Here are some numbered points:
tensor([-0.45, -0.82, -0.58, -1.05, -1.26, -0.82, -0.38,  0.07,  0.18,  1.11,  0.99,  1.51,  1.59,  1.03,  1.52,  0.89,  0.55,  0.73,  0.60,  0.35, -0.06, -0.47]) 0
tensor([-0.40, -0.71, -0.55, -1.04, -1.08, -0.09,  0.43,  0.48,  1.90,  1.60,  1.54,  2.16,  1.74,  1.06,  1.00,  0.50, -0.10, -0.09, -0.47, -0.37, -0.67, -0.68]) 1
tensor([-0.25, -0.74, -0.47, -1.06, -1.13, -1.12, -0.67, -0.13, -0.50,  0.51,  0.65,  0.92,  1.31,  0.72,  1.47,  0.96,  0.86,  1.69,  1.64,  0.58,  0.84,  0.09]) 2
tensor([-0.36, -0.67, -0.64, -0.98, -0.91,  0.21,  0.45,  0.51,  2.01,  1.71,  1.35,  2.02,  1.95,  1.07,  0.75,  0.27,  0.10, -0.08, -0.60, -0.26, -0.80, -0.52]) 3
tensor([ 1.65,  3.42,  1.76,  3.20,  0.66, -0.97, -0.91, -0.37, -1.89, -1.01, -0.67, -1.32, -1.29, -0.70, -0.87, -0.49, -0.37, -1.17, -1.26, -0.51, -1.40, -0.79]) 4
tensor([-0.36, -0.77, -0.41, -1.03, -1.28, -0.65, -0.19,  0.21,  0.67,  1.32,  1.18,  1.72,  1.90,  1.10,  1.47,  0.75,  0.29,  0.45,  0.19,  0.03, -0.29, -0.52]) 5
tensor([-0.34, -0.01,  0.36,  0.90,  2.34,  1.90,  1.15,  0.46,  1.04, -0.24, -0.11, -0.42, -0.59, -0.50, -0.81, -0.44, -0.50, -1.11, -1.26, -0.61, -1.15, -0.55]) 6
tensor([-0.45, -0.74, -0.46, -0.78, -0.02,  1.34,  1.40,  0.82,  3.15,  1.33,  1.14,  1.61,  0.99,  0.49,  0.06,  0.02, -0.29, -0.89, -1.32, -0.43, -0.93, -0.61]) 7
tensor([-0.34, -0.91, -0.49, -1.00, -0.45,  0.91,  1.22,  0.73,  2.97,  1.63,  1.27,  1.89,  1.46,  0.93,  0.22,  0.07, -0.30, -0.76, -1.21, -0.51, -1.07, -0.76]) 8
tensor([-0.29, -0.76, -0.37, -0.78,  0.15,  1.60,  1.53,  0.87,  3.10,  1.28,  0.85,  1.57,  0.80,  0.45, -0.18, -0.04, -0.34, -1.07, -1.07, -0.67, -1.27, -0.67]) 9
tensor([-0.36, -0.79, -0.57, -1.15, -1.12, -0.76, -0.30,  0.20,  0.50,  1.20,  1.09,  1.73,  1.68,  1.17,  1.51,  0.84,  0.36,  0.65,  0.36,  0.07, -0.19, -0.44]) 10
tensor([-0.34, -0.86, -0.46, -0.97, -1.35, -1.43, -0.92, -0.55, -1.87, -0.89, -0.82, -1.25, -1.19, -0.67, -0.69, -0.38, -0.31, -0.67, -0.30, -0.16,  0.51,  1.21]) 11
tensor([-0.26, -0.47, -0.10, -0.09,  1.53,  2.14,  1.52,  0.74,  2.12,  0.19,  0.17,  0.41,  0.02, -0.22, -0.51, -0.44, -0.38, -1.12, -1.41, -0.58, -1.21, -0.71]) 12
tensor([-0.33, -0.70, -0.40, -0.77, -0.09,  1.57,  1.49,  0.76,  3.00,  1.27,  1.08,  1.48,  0.83,  0.45, -0.09, -0.03, -0.23, -0.92, -1.21, -0.62, -1.09, -0.61]) 13
tensor([-0.04,  0.17,  0.43,  1.54,  2.42,  1.74,  0.62,  0.26,  0.32, -0.56, -0.43, -0.64, -0.82, -0.49, -0.71, -0.45, -0.48, -1.03, -1.15, -0.63, -1.14, -0.66]) 14
tensor([-0.31, -0.85, -0.49, -1.20, -1.26, -1.05, -0.66, -0.28, -0.88,  0.28,  0.32,  0.67,  0.94,  0.84,  1.49,  0.98,  0.89,  2.01,  1.82,  0.87,  1.02,  0.05]) 15
tensor([-0.39, -0.59, -0.31, -0.16,  1.14,  2.07,  1.61,  0.77,  2.68,  0.40,  0.34,  0.56,  0.15, -0.04, -0.47, -0.22, -0.36, -1.01, -1.31, -0.47, -1.31, -0.57]) 16
tensor([-0.39, -0.69, -0.51, -0.98, -1.24, -1.26, -0.86, -0.34, -1.25, -0.13, -0.16, -0.04,  0.40,  0.37,  1.16,  0.85,  1.03,  2.34,  2.31,  1.03,  1.85,  0.48]) 17
tensor([-0.28, -0.79, -0.43, -1.10, -1.04, -0.85, -0.20, -0.09,  0.61,  1.26,  1.08,  1.59,  1.65,  1.26,  1.51,  0.75,  0.61,  0.66,  0.28,  0.06, -0.19, -0.43]) 18
tensor([-0.30, -0.77, -0.35, -1.18, -0.98, -0.33,  0.17,  0.36,  1.30,  1.54,  1.32,  1.97,  1.97,  1.14,  1.24,  0.55,  0.06,  0.11, -0.16, -0.24, -0.44, -0.50]) 19
tensor([-0.32, -0.69, -0.55, -1.05, -1.27, -1.41, -0.99, -0.49, -1.99, -0.89, -0.96, -1.24, -1.04, -0.64, -0.79, -0.34, -0.25, -0.29,  0.28,  0.07,  1.04,  1.72]) 20
tensor([-0.35, -0.81, -0.42, -1.03, -1.06, -0.18,  0.36,  0.22,  1.44,  1.57,  1.32,  1.98,  1.98,  1.10,  1.14,  0.51,  0.19,  0.05, -0.28, -0.08, -0.66, -0.66]) 21
tensor([-0.26, -0.85, -0.52, -0.94, -1.38, -1.39, -1.04, -0.54, -1.83, -0.91, -0.88, -1.19, -1.07, -0.53, -0.51, -0.13,  0.02,  0.65,  1.22,  0.60,  2.06,  2.14]) 22
tensor([-0.27, -0.76, -0.51, -1.05, -1.36, -1.40, -1.07, -0.53, -1.99, -0.96, -0.73, -1.16, -1.10, -0.60, -0.66, -0.24,  0.00,  0.08,  0.59,  0.28,  1.56,  1.89]) 23
tensor([ 1.44,  3.18,  1.66,  3.50,  1.26, -0.79, -0.84, -0.33, -1.69, -0.88, -0.75, -1.26, -1.08, -0.67, -0.78, -0.55, -0.49, -1.15, -1.36, -0.62, -1.29, -0.71]) 24
tensor([-0.43, -0.54, -0.41, -1.02, -1.05, -0.16,  0.12,  0.36,  1.37,  1.44,  1.27,  1.99,  1.88,  1.06,  1.20,  0.43,  0.35,  0.18, -0.20, -0.21, -0.55, -0.53]) 25
tensor([ 0.21,  0.97,  0.95,  2.35,  2.55,  1.03,  0.26,  0.04, -0.39, -0.77, -0.43, -0.95, -0.84, -0.59, -0.81, -0.38, -0.55, -1.27, -1.21, -0.60, -1.27, -0.63]) 26
tensor([-0.50, -0.77, -0.59, -1.16, -1.28, -1.31, -1.15, -0.53, -1.85, -0.94, -0.69, -1.05, -0.93, -0.58, -0.21, -0.03,  0.43,  1.33,  2.35,  0.94,  2.71,  2.22]) 27
tensor([-0.46, -0.78, -0.50, -1.06, -1.37, -1.31, -0.96, -0.60, -1.80, -1.05, -0.78, -1.15, -1.09, -0.54, -0.76, -0.26, -0.29, -0.50,  0.07,  0.15,  0.81,  1.53]) 28
tensor([-0.30, -0.79, -0.52, -0.90, -0.43,  1.00,  1.02,  0.79,  2.93,  1.52,  1.11,  2.02,  1.24,  0.64,  0.19, -0.04, -0.15, -0.74, -0.97, -0.56, -0.99, -0.81]) 29
tensor([-0.33, -0.79, -0.38, -0.75,  0.11,  1.65,  1.53,  0.80,  3.02,  1.06,  0.95,  1.49,  0.77,  0.48,  0.06, -0.29, -0.24, -0.90, -1.29, -0.45, -1.01, -0.58]) 30
tensor([ 0.49,  1.45,  1.25,  2.60,  2.54,  0.62, -0.11, -0.24, -0.83, -0.90, -0.77, -0.98, -0.87, -0.55, -0.69, -0.49, -0.49, -1.19, -1.40, -0.47, -1.09, -0.59]) 31
tensor([-0.39, -0.70, -0.36, -1.12, -1.22, -1.17, -0.72, -0.30, -1.38, -0.23, -0.15, -0.10,  0.36,  0.39,  1.41,  0.97,  0.77,  2.43,  2.48,  1.26,  1.83,  0.42]) 32
tensor([-0.21, -0.75, -0.56, -1.20, -1.30, -1.41, -0.92, -0.49, -1.70, -0.41, -0.35, -0.42, -0.18,  0.06,  0.76,  0.90,  0.91,  2.57,  2.88,  1.29,  2.30,  0.92]) 33
tensor([-0.34, -0.54, -0.50, -0.84, -0.15,  1.20,  1.33,  0.77,  3.07,  1.50,  1.18,  1.65,  1.18,  0.63,  0.20, -0.08, -0.36, -0.86, -1.15, -0.39, -1.01, -0.75]) 34
tensor([-0.22, -0.60, -0.23, -0.38,  0.81,  2.00,  1.77,  0.64,  2.73,  0.57,  0.45,  0.73,  0.47,  0.23, -0.34, -0.28, -0.28, -1.01, -1.20, -0.47, -1.31, -0.65]) 35
tensor([ 2.19,  3.51,  1.30,  1.99, -0.34, -1.32, -0.93, -0.60, -1.93, -1.07, -0.82, -1.14, -1.19, -0.58, -0.78, -0.68, -0.40, -1.14, -1.30, -0.63, -1.24, -0.71]) 36
tensor([ 2.33,  3.63,  1.32,  1.73, -0.62, -1.39, -1.02, -0.61, -1.95, -0.97, -0.82, -1.25, -1.09, -0.69, -0.82, -0.41, -0.32, -1.16, -1.27, -0.50, -1.34, -0.78]) 37
tensor([-0.25, -0.71, -0.43, -1.09, -1.31, -1.35, -0.94, -0.57, -1.93, -0.85, -0.83, -1.15, -1.20, -0.58, -0.44, -0.19,  0.11,  0.87,  1.59,  0.64,  2.17,  1.98]) 38
tensor([-0.37, -0.71, -0.37, -0.76,  0.49,  1.90,  1.56,  0.85,  3.00,  1.07,  0.79,  1.12,  0.71,  0.29, -0.32, -0.39, -0.33, -0.99, -1.28, -0.56, -1.13, -0.63]) 39
tensor([ 2.41,  3.34,  1.38,  1.95, -0.55, -1.26, -1.10, -0.50, -1.94, -1.19, -0.77, -1.35, -1.12, -0.60, -0.76, -0.48, -0.47, -1.15, -1.53, -0.57, -1.21, -0.72]) 40
tensor([-0.25, -0.08,  0.34,  0.92,  2.13,  2.15,  1.10,  0.32,  1.04, -0.16, -0.17, -0.24, -0.59, -0.32, -0.70, -0.48, -0.46, -1.19, -1.45, -0.72, -1.29, -0.79]) 41
tensor([-0.36, -0.80, -0.52, -1.15, -1.21, -1.45, -0.97, -0.52, -1.94, -1.03, -0.88, -1.15, -0.93, -0.58, -0.76, -0.46, -0.25, -0.34, -0.06,  0.08,  0.72,  1.57]) 42
tensor([ 0.59,  1.73,  1.36,  2.97,  2.40,  0.64, -0.16, -0.09, -1.00, -0.89, -0.72, -1.11, -1.08, -0.62, -0.87, -0.31, -0.53, -1.29, -1.41, -0.69, -1.26, -0.77]) 43
tensor([-0.24, -0.70, -0.52, -1.01, -1.27, -1.40, -1.09, -0.52, -1.76, -0.67, -0.65, -0.88, -0.48, -0.38,  0.40,  0.53,  0.69,  2.45,  3.14,  1.42,  3.01,  1.40]) 44
tensor([ 0.06,  0.52,  0.60,  1.88,  2.61,  1.18,  0.65,  0.22, -0.05, -0.50, -0.47, -0.95, -0.87, -0.51, -0.89, -0.39, -0.38, -1.14, -1.20, -0.73, -1.18, -0.57]) 45
tensor([-0.35, -0.75, -0.39, -0.79, -0.06,  1.62,  1.41,  0.92,  3.03,  1.13,  1.12,  1.51,  1.03,  0.61, -0.10, -0.13, -0.41, -0.87, -0.96, -0.55, -1.22, -0.65]) 46
tensor([-0.31, -0.04,  0.31,  0.99,  2.19,  1.98,  1.06,  0.30,  0.91, -0.09, -0.37, -0.48, -0.43, -0.54, -0.76, -0.44, -0.48, -1.04, -1.44, -0.54, -1.22, -0.48]) 47
tensor([-0.20, -0.30,  0.05,  0.56,  2.03,  1.89,  1.37,  0.34,  1.14, -0.23, -0.14, -0.20, -0.42, -0.39, -0.75, -0.45, -0.38, -1.16, -1.33, -0.51, -1.16, -0.71]) 48
tensor([-0.12,  0.34,  0.65,  1.63,  2.46,  1.51,  0.65,  0.19,  0.18, -0.61, -0.37, -0.88, -0.76, -0.37, -0.84, -0.43, -0.38, -1.11, -1.38, -0.57, -1.15, -0.68]) 49
tensor([-0.47, -1.03, -0.57, -1.10, -1.13, -0.93, -0.53, -0.23, -0.55,  0.60,  0.51,  0.83,  1.20,  0.82,  1.57,  1.11,  0.74,  1.70,  1.37,  0.53,  0.60, -0.23]) 50
New points follow, each followed by the numbers of its two nearest points above, looking only along the 7 directions in which the numbered points spread most, nearest first.
tensor([-0.26, -0.54, -0.25, -0.07,  1.35,  2.14,  1.40,  0.63,  2.20,  0.36,  0.23,  0.42, -0.08, -0.13, -0.62, -0.47, -0.44, -1.10, -1.37, -0.60, -1.17, -0.69]) : 12 16
tensor([-0.22, -0.42, -0.25, -0.24,  1.07,  2.13,  1.61,  0.74,  2.50,  0.52,  0.26,  0.55,  0.04, -0.03, -0.44, -0.32, -0.43, -1.06, -1.27, -0.60, -1.18, -0.67]) : 16 35
tensor([-0.47, -0.90, -0.48, -0.99, -1.32, -1.18, -1.06, -0.58, -1.87, -0.72, -0.34, -0.85, -0.38, -0.24,  0.47,  0.34,  0.72,  2.33,  3.13,  1.49,  3.03,  1.48]) : 44 33
tensor([-0.30, -0.89, -0.61, -1.15, -1.20, -1.24, -1.06, -0.47, -1.90, -0.98, -0.82, -1.12, -0.96, -0.49, -0.32,  0.11,  0.33,  1.57,  2.50,  1.05,  2.88,  2.09]) : 27 38
tensor([-0.32, -0.50, -0.19,  0.04,  1.49,  2.29,  1.53,  0.71,  2.25,  0.41,  0.10,  0.38, -0.16, -0.19, -0.56, -0.51, -0.51, -1.16, -1.21, -0.65, -1.28, -0.59]) : 12 16
tensor([-0.29, -0.73, -0.49, -1.09, -1.34, -1.45, -0.94, -0.42, -1.92, -0.92, -0.81, -1.01, -0.84, -0.50, -0.08,  0.12,  0.48,  1.60,  2.62,  1.14,  3.05,  1.89]) : 27 44
tensor([-0.39, -0.81, -0.53, -1.12, -1.35, -1.17, -0.72, -0.32, -0.78,  0.43,  0.19,  0.68,  1.05,  0.81,  1.26,  1.01,  0.90,  1.92,  1.73,  0.71,  1.08,  0.03]) : 15 2
tensor([-0.41, -0.83, -0.73, -1.10, -1.26, -1.48, -1.00, -0.47, -1.53, -0.36, -0.21, -0.53, -0.02,  0.27,  0.87,  0.65,  0.90,  2.46,  3.06,  1.28,  2.28,  0.76]) : 33 32
tensor([-0.38, -0.66, -0.42, -1.17, -1.31, -1.20, -0.78, -0.35, -0.98,  0.36,  0.31,  0.57,  0.91,  0.49,  1.44,  0.75,  0.75,  1.93,  1.91,  0.91,  1.22, -0.11]) : 15 2
tensor([-0.32, -0.49, -0.07, -0.08,  1.32,  2.22,  1.53,  0.61,  2.18,  0.35,  0.17,  0.35, -0.13, -0.11, -0.62, -0.48, -0.57, -1.05, -1.24, -0.55, -1.11, -0.70]) : 12 16
tensor([-0.46, -0.88, -0.38, -1.14, -1.34, -1.34, -1.04, -0.40, -1.82, -0.80, -0.62, -0.76, -0.36, -0.26,  0.28,  0.43,  0.82,  2.56,  3.11,  1.44,  3.10,  1.38]) : 44 33
tensor([-0.36, -0.73, -0.56, -1.04, -1.18, -0.91, -0.44, -0.06,  0.07,  1.04,  0.84,  1.32,  1.66,  0.99,  1.47,  0.96,  0.63,  1.16,  0.83,  0.24,  0.05, -0.35]) : 0 10
tensor([-0.24, -0.39, -0.04,  0.28,  1.87,  2.10,  1.39,  0.52,  1.61, -0.11, -0.17, -0.05, -0.20, -0.38, -0.45, -0.42, -0.31, -1.10, -1.22, -0.63, -1.08, -0.69]) : 48 12
tensor([-0.35, -0.76, -0.58, -1.18, -1.19, -0.96, -0.52, -0.22, -0.50,  0.66,  0.55,  0.83,  1.31,  0.80,  1.50,  1.00,  0.71,  1.60,  1.32,  0.66,  0.46, -0.30]) : 50 2
tensor([-0.34, -0.71, -0.37, -0.75,  0.35,  1.92,  1.60,  0.86,  3.03,  1.07,  0.82,  1.29,  0.75,  0.29, -0.44, -0.25, -0.27, -1.13, -1.25, -0.50, -1.05, -0.61]) : 39 30
tensor([-0.43, -0.65, -0.26, -0.43,  0.76,  2.01,  1.58,  0.70,  2.82,  0.72,  0.51,  0.87,  0.44, -0.02, -0.44, -0.36, -0.58, -1.10, -1.18, -0.56, -1.18, -0.91]) : 35 16
tensor([-0.20, -0.73, -0.37, -0.18,  1.05,  2.18,  1.62,  0.87,  2.45,  0.68,  0.44,  0.53,  0.14,  0.05, -0.62, -0.43, -0.37, -1.04, -1.27, -0.57, -0.98, -0.74]) : 16 35
tensor([ 1.03,  2.49,  1.51,  3.36,  1.85, -0.35, -0.54, -0.54, -1.38, -0.92, -0.82, -1.15, -1.14, -0.49, -0.60, -0.58, -0.45, -1.11, -1.20, -0.55, -1.22, -0.63]) : 24 43
tensor([-0.33, -0.77, -0.48, -1.12, -1.22, -1.43, -0.85, -0.60, -1.88, -0.98, -0.76, -0.99, -0.90, -0.55, -0.29, -0.09,  0.41,  1.27,  2.01,  1.06,  2.78,  2.12]) : 27 38
tensor([ 0.65,  1.76,  1.45,  3.12,  2.26,  0.31, -0.27, -0.34, -1.28, -0.80, -0.65, -1.06, -1.00, -0.81, -0.82, -0.50, -0.48, -1.22, -1.29, -0.52, -1.22, -0.75]) : 43 31
tensor([-0.39, -0.61, -0.25, -0.56,  0.55,  1.97,  1.62,  0.75,  2.92,  1.01,  0.64,  1.12,  0.60,  0.12, -0.33, -0.34, -0.47, -0.90, -1.30, -0.33, -1.20, -0.77]) : 39 35
tensor([-0.33, -0.74, -0.55, -1.09, -0.59,  0.52,  0.80,  0.51,  2.35,  1.78,  1.43,  2.22,  1.90,  0.96,  0.71,  0.03,  0.02, -0.53, -0.91, -0.50, -1.04, -0.68]) : 3 8
tensor([-0.36, -0.77, -0.43, -1.28, -1.25, -1.38, -0.89, -0.55, -1.59, -0.67, -0.43, -0.74, -0.36, -0.16,  0.46,  0.57,  0.73,  2.35,  3.15,  1.43,  2.95,  1.38]) : 44 33
tensor([ 1.18,  2.85,  1.83,  3.57,  1.63, -0.61, -0.66, -0.57, -1.58, -1.04, -0.83, -1.14, -1.04, -0.74, -0.89, -0.59, -0.47, -1.14, -1.29, -0.53, -1.07, -0.63]) : 24 4
tensor([-0.43, -0.75, -0.41, -1.03, -1.33, -1.45, -1.18, -0.43, -1.84, -0.59, -0.56, -0.99, -0.70, -0.17,  0.48,  0.52,  0.82,  2.21,  2.96,  1.38,  3.01,  1.57]) : 44 33
tensor([-0.40, -0.87, -0.37, -1.16, -1.33, -1.20, -0.86, -0.57, -1.48, -0.31, -0.16, -0.41,  0.03,  0.11,  1.07,  0.79,  1.13,  2.47,  2.90,  1.46,  2.37,  0.82]) : 33 32
tensor([-0.32, -0.71, -0.33, -1.12, -1.20, -1.34, -0.67, -0.23, -0.79,  0.52,  0.41,  0.46,  0.97,  0.68,  1.48,  1.03,  0.80,  1.88,  1.79,  0.78,  0.91,  0.00]) : 15 2
tensor([-0.32, -0.53, -0.40, -0.61,  0.49,  1.77,  1.65,  0.85,  3.03,  0.93,  0.77,  0.98,  0.51,  0.36, -0.29, -0.31, -0.45, -0.95, -1.17, -0.51, -1.13, -0.77]) : 39 35
tensor([ 0.76,  2.08,  1.52,  3.13,  2.09,  0.09, -0.31, -0.38, -1.21, -0.86, -0.72, -1.16, -1.14, -0.63, -0.78, -0.43, -0.46, -1.25, -1.35, -0.47, -1.11, -0.61]) : 43 31
tensor([-0.41, -0.71, -0.59, -1.04, -1.16, -1.46, -1.01, -0.61, -1.90, -0.98, -0.82, -1.24, -1.11, -0.52, -0.70, -0.44, -0.18, -0.23,  0.19,  0.15,  1.05,  1.77]) : 20 28
tensor([-0.37, -0.82, -0.49, -1.08, -1.25, -1.23, -1.04, -0.51, -1.74, -0.54, -0.42, -0.56, -0.02,  0.06,  0.67,  0.66,  0.83,  2.63,  2.87,  1.28,  2.55,  1.02]) : 33 44
tensor([-0.43, -0.74, -0.55, -1.04, -1.41, -1.17, -0.86, -0.46, -1.04,  0.25,  0.11,  0.30,  0.81,  0.52,  1.37,  0.91,  1.00,  2.07,  1.99,  0.99,  1.28,  0.20]) : 15 17
tensor([ 2.05,  3.57,  1.63,  2.93,  0.32, -1.02, -0.82, -0.47, -1.70, -1.08, -0.78, -1.28, -1.13, -0.52, -0.77, -0.42, -0.31, -1.23, -1.40, -0.64, -1.08, -0.62]) : 4 36
tensor([ 0.21,  0.94,  0.92,  2.20,  2.60,  0.95,  0.09, -0.02, -0.26, -0.69, -0.54, -1.00, -1.01, -0.59, -0.63, -0.38, -0.40, -1.16, -1.41, -0.64, -1.23, -0.71]) : 26 45
tensor([ 0.33,  0.99,  1.09,  2.18,  2.68,  0.98,  0.07, -0.01, -0.41, -0.74, -0.53, -0.97, -1.01, -0.44, -0.85, -0.58, -0.55, -1.19, -1.30, -0.48, -1.15, -0.72]) : 26 31
tensor([ 0.32,  0.95,  1.01,  2.22,  2.56,  0.94,  0.26, -0.08, -0.57, -0.72, -0.51, -1.03, -0.89, -0.65, -0.65, -0.49, -0.46, -1.26, -1.33, -0.59, -1.28, -0.64]) : 26 31
tensor([-0.23, -0.66, -0.25, -0.34,  0.81,  2.00,  1.76,  0.79,  2.81,  0.67,  0.62,  0.92,  0.23,  0.12, -0.34, -0.45, -0.28, -1.08, -1.31, -0.47, -1.16, -0.78]) : 35 16
tensor([ 1.91,  3.59,  1.93,  3.10,  0.57, -1.02, -0.79, -0.52, -1.56, -1.10, -0.76, -1.18, -1.10, -0.63, -0.87, -0.53, -0.53, -1.19, -1.30, -0.50, -1.30, -0.65]) : 4 24
tensor([ 1.19,  2.92,  1.74,  3.56,  1.57, -0.34, -0.69, -0.39, -1.71, -0.88, -0.78, -1.32, -0.99, -0.62, -0.76, -0.55, -0.42, -1.11, -1.32, -0.61, -1.27, -0.59]) : 24 4
tensor([-0.42, -0.75, -0.58, -1.08, -1.15, -1.19, -0.73, -0.26, -0.92,  0.29,  0.42,  0.48,  0.90,  0.70,  1.33,  0.99,  0.90,  1.90,  1.89,  0.85,  1.19,  0.01]) : 15 2
tensor([-0.17, -0.81, -0.61, -1.14, -1.32, -1.43, -1.13, -0.43, -1.78, -0.84, -0.78, -1.08, -0.95, -0.62, -0.34,  0.16,  0.61,  1.67,  2.29,  1.13,  2.79,  1.99]) : 27 38
tensor([-0.21, -0.84, -0.49, -1.06, -1.20, -1.32, -1.03, -0.57, -1.73, -0.40, -0.29, -0.49, -0.12,  0.07,  0.71,  0.74,  0.88,  2.55,  3.17,  1.46,  2.58,  0.91]) : 33 44
tensor([-0.48, -0.88, -0.43, -1.17, -1.21, -1.41, -0.99, -0.44, -1.49, -0.26, -0.17, -0.51,  0.05,  0.17,  0.94,  0.69,  0.91,  2.60,  3.01,  1.01,  2.18,  0.74]) : 33 32
tensor([-0.21, -0.68, -0.55, -1.33, -1.26, -0.83, -0.51, -0.11, -0.12,  1.04,  0.62,  1.19,  1.55,  1.00,  1.51,  0.88,  0.55,  1.14,  0.94,  0.40,  0.25, -0.27]) : 0 50
tensor([-0.42, -0.65, -0.60, -1.01, -1.33, -1.22, -1.25, -0.54, -1.84, -0.92, -0.63, -0.97, -0.58, -0.33,  0.13,  0.25,  0.49,  2.19,  2.96,  1.45,  3.05,  1.62]) : 44 27
tensor([ 2.17,  3.61,  1.67,  3.00,  0.38, -0.90, -0.84, -0.41, -1.96, -1.05, -0.72, -1.28, -0.96, -0.71, -0.77, -0.49, -0.40, -1.32, -1.51, -0.47, -1.27, -0.62]) : 4 24
tensor([-0.37, -0.64, -0.70, -0.93, -1.12, -0.94, -0.31,  0.04,  0.01,  0.97,  1.00,  1.27,  1.66,  0.94,  1.49,  0.80,  0.67,  1.10,  0.86,  0.21,  0.25, -0.36]) : 0 18
tensor([-0.43, -0.64, -0.51, -0.98, -1.27, -1.24, -1.07, -0.49, -1.45, -0.44, -0.30, -0.36,  0.12,  0.12,  1.14,  0.84,  0.87,  2.66,  2.88,  1.16,  2.43,  0.66]) : 33 32
tensor([-0.37, -0.77, -0.49, -1.08, -1.15, -1.40, -1.11, -0.66, -1.59, -0.37, -0.41, -0.38,  0.03,  0.06,  0.95,  0.76,  1.10,  2.69,  2.87,  1.31,  2.36,  0.96]) : 33 32
tensor([-0.41, -0.65, -0.53, -1.11, -0.84,  0.18,  0.70,  0.50,  2.02,  1.79,  1.46,  2.05,  1.85,  1.13,  0.89,  0.35,  0.06, -0.40, -0.69, -0.33, -0.71, -0.57]) : 3 1
tensor([ 1.36,  2.97,  1.78,  3.51,  1.50, -0.47, -0.70, -0.49, -1.61, -0.94, -0.88, -1.17, -1.13, -0.54, -0.70, -0.61, -0.43, -1.24, -1.34, -0.60, -1.22, -0.67]) : 24 4
tensor([-0.21, -0.80, -0.46, -1.11, -0.84,  0.26,  0.61,  0.55,  2.08,  1.75,  1.30,  2.21,  1.94,  0.98,  0.90,  0.38,  0.02, -0.28, -0.72, -0.24, -0.79, -0.52]) : 3 1
tensor([-0.27, -0.34, -0.16,  0.24,  1.52,  2.28,  1.48,  0.80,  1.97,  0.34,  0.11,  0.14, -0.16, -0.35, -0.74, -0.45, -0.34, -1.05, -1.29, -0.41, -1.22, -0.69]) : 12 16
tensor([-0.38, -0.72, -0.54, -1.09, -0.70,  0.45,  0.73,  0.50,  2.38,  1.72,  1.37,  2.05,  1.74,  0.94,  0.75,  0.20, -0.08, -0.55, -0.79, -0.28, -0.95, -0.58]) : 3 1
tensor([-0.23, -0.85, -0.44, -1.26, -1.34, -1.35, -0.93, -0.52, -1.98, -0.94, -0.70, -1.13, -0.92, -0.29, -0.17,  0.17,  0.20,  1.21,  1.94,  0.98,  2.64,  2.00]) : 27 38
tensor([-0.29, -0.77, -0.50, -0.99, -1.28, -1.23, -1.10, -0.50, -1.74, -0.61, -0.42, -0.69, -0.57, -0.14,  0.52,  0.58,  1.04,  2.46,  3.09,  1.32,  2.81,  1.20]) : 44 33
tensor([-0.36, -0.87, -0.53, -1.07, -1.36, -1.32, -1.05, -0.51, -2.04, -0.87, -0.98, -1.24, -1.08, -0.54, -0.69, -0.26, -0.26,  0.20,  0.58,  0.27,  1.45,  1.88]) : 23 20
tensor([-0.51, -0.78, -0.46, -1.14, -1.28, -1.33, -0.91, -0.56, -1.62, -0.35, -0.32, -0.51, -0.15,  0.16,  0.86,  0.75,  1.00,  2.75,  2.88,  1.34,  2.40,  0.88]) : 33 32
tensor([-0.40, -0.74, -0.41, -1.09, -1.13, -0.81, -0.31, -0.06,  0.25,  1.17,  1.06,  1.54,  1.70,  0.99,  1.39,  0.85,  0.64,  1.09,  0.59,  0.29, -0.07, -0.42]) : 0 18
tensor([-0.29, -0.77, -0.50, -1.07, -1.18, -1.36, -1.25, -0.59, -1.95, -1.05, -0.50, -1.23, -0.91, -0.53, -0.20,  0.07,  0.33,  1.58,  2.51,  1.23,  2.82,  2.08]) : 27 38
tensor([-0.14, -0.41, -0.11,  0.18,  1.40,  2.06,  1.45,  0.53,  1.83,  0.07, -0.01,  0.14, -0.12, -0.05, -0.59, -0.55, -0.32, -1.26, -1.12, -0.55, -1.11, -0.66]) : 12 48
tensor([-0.49, -0.78, -0.52, -1.14, -1.25, -1.23, -1.05, -0.50, -2.08, -0.85, -0.79, -1.17, -0.90, -0.43, -0.35, -0.01,  0.24,  1.30,  2.29,  1.01,  2.79,  2.07]) : 27 38
tensor([ 0.67,  2.02,  1.50,  3.06,  2.17,  0.15, -0.26, -0.49, -1.19, -0.87, -0.82, -1.20, -1.00, -0.70, -0.86, -0.55, -0.21, -1.05, -1.45, -0.58, -1.21, -0.77]) : 43 31
tensor([-0.30, -0.75, -0.49, -1.21, -1.19, -1.52, -0.85, -0.36, -1.80, -0.28, -0.24, -0.41,  0.03,  0.25,  0.95,  0.81,  1.00,  2.58,  2.87,  1.18,  2.31,  0.65]) : 33 32
